[[118 115 120 143]
 [150 153 137 114]
 [108 104 139 111]
 [153 158 140 109]
 [139 143 116 139]
 [114 114 117 120]]
|
[[108 104 139 111]
 [114 114 117 120]
 [118 115 120 143]
 [139 143 116 139]
 [150 153 137 114]
 [153 158 140 109]]

[[121 127 124 145 137]
 [126 117 119 155 137]
 [118 134 138 131 138]
 [126 119 122 156 135]
 [142 124 119 122 114]
 [123 141 139  98 118]
 [145 122 117 128 112]
 [134 135 137  99 119]
 [127 121 121 152 140]]
|
[[126 117 119 155 137]
 [126 119 122 156 135]
 [127 121 121 152 140]
 [145 122 117 128 112]
 [142 124 119 122 114]
 [121 127 124 145 137]
 [118 134 138 131 138]
 [134 135 137  99 119]
 [123 141 139  98 118]]

[[113 146 144 148 114 148 127 147 132 144 149 145 131 144 125 150]
 [147 113 130 113 113 129 141 131 143 116 130 121 110 142 123 134]
 [127 111 116 134 142 121 114 118 118 110 118 109 142 128 146 123]
 [144 130 128 115 132 146 146 146 124 144 149 135 122 145 139 137]
 [142 126 145 133 121 146 141 149 126 134 148 135 111 150 136 148]]
|
[[127 111 116 134 142 121 114 118 118 110 118 109 142 128 146 123]
 [147 113 130 113 113 129 141 131 143 116 130 121 110 142 123 134]
 [142 126 145 133 121 146 141 149 126 134 148 135 111 150 136 148]
 [144 130 128 115 132 146 146 146 124 144 149 135 122 145 139 137]
 [113 146 144 148 114 148 127 147 132 144 149 145 131 144 125 150]]

[[114 131 117 108 127 111 150 116 137 135 130 131 145 149 111]
 [147 147 125 142 108 109 106 105 150 141 107 145 104 108 107]
 [128 125 119 105 134 141 146 127 106 137 139 137 108 114 127]
 [150 129 140 149 124 150 121 143 137 136 135 129 107 113 148]
 [141 149 111 145 106 106 121 108 148 125 122 132 141 129 105]
 [109 110 113 109 149 143 120 143 118 130 124 122 132 113 144]]
|
[[109 110 113 109 149 143 120 143 118 130 124 122 132 113 144]
 [128 125 119 105 134 141 146 127 106 137 139 137 108 114 127]
 [150 129 140 149 124 150 121 143 137 136 135 129 107 113 148]
 [114 131 117 108 127 111 150 116 137 135 130 131 145 149 111]
 [147 147 125 142 108 109 106 105 150 141 107 145 104 108 107]
 [141 149 111 145 106 106 121 108 148 125 122 132 141 129 105]]

[[142 148 122 127 134 128 116]
 [127 132 103 115 101 102 139]
 [132 118 130 147 111 130 132]
 [149 141 134 142 132 132 128]
 [146 114 137 125 125 130 138]
 [126 125 137 123 133 114 137]
 [108 127 113 135 144 118 107]]
|
[[146 114 137 125 125 130 138]
 [132 118 130 147 111 130 132]
 [126 125 137 123 133 114 137]
 [108 127 113 135 144 118 107]
 [127 132 103 115 101 102 139]
 [149 141 134 142 132 132 128]
 [142 148 122 127 134 128 116]]

[[112 122 111 147 113 151]
 [103  99 114 150 102 151]
 [154 107 143 125 144 132]
 [141 147 154 124 134 109]
 [111 151 127 154 145 105]
 [102 120 143 151 107 154]]
|
[[103  99 114 150 102 151]
 [154 107 143 125 144 132]
 [102 120 143 151 107 154]
 [112 122 111 147 113 151]
 [141 147 154 124 134 109]
 [111 151 127 154 145 105]]

[[145 124 140 114 135]
 [139 120 109 131 124]
 [139 110 144 104 149]
 [142 136 123 130 111]
 [122 142 144 127 132]
 [106 151 111 139 110]
 [147 129 136 113 145]
 [126 138 125 149 110]
 [105 149 117 125 105]]
|
[[139 110 144 104 149]
 [139 120 109 131 124]
 [145 124 140 114 135]
 [147 129 136 113 145]
 [142 136 123 130 111]
 [126 138 125 149 110]
 [122 142 144 127 132]
 [105 149 117 125 105]
 [106 151 111 139 110]]

[[130 133  99 106 122 123]
 [129 129 118 126 130 130]]
|
[[129 129 118 126 130 130]
 [130 133  99 106 122 123]]
---
[[144 130]
 [152 100]
 [147 144]
 [135 132]]
|
[[144 130]
 [152 100]
 [147 144]]

[[131 119 121 132 139]
 [129 126 129 149 134]
 [140 124 129 150 135]
 [145 120 131 113 129]
 [146 128 143 141 125]]
|
[[131 119]
 [129 126]
 [140 124]]

[[108 143]
 [ 98 150]
 [148 114]
 [110 140]]
|
[[108 143]
 [ 98 150]
 [148 114]]

[[119 107]
 [100 122]
 [101 123]
 [104 110]]
|
[[119 107]
 [100 122]
 [101 123]]

[[130 116 118 127 105]
 [117 151 128 119 144]
 [147 101 134 140 117]
 [114 147 127 117 144]
 [112 153 125 117 137]]
|
[[130 116]
 [117 151]
 [147 101]]

[[119 134 127 103 101]
 [102 102 105 134 114]
 [132 157 147  99 105]
 [126 102 117 125 104]
 [113 106 115 102 141]]
|
[[119 134]
 [102 102]
 [132 157]]

[[136 137 134 115 147]
 [129 141 125 121 149]
 [134 131 132 118 140]]
|
[[136 137]
 [129 141]
 [134 131]]
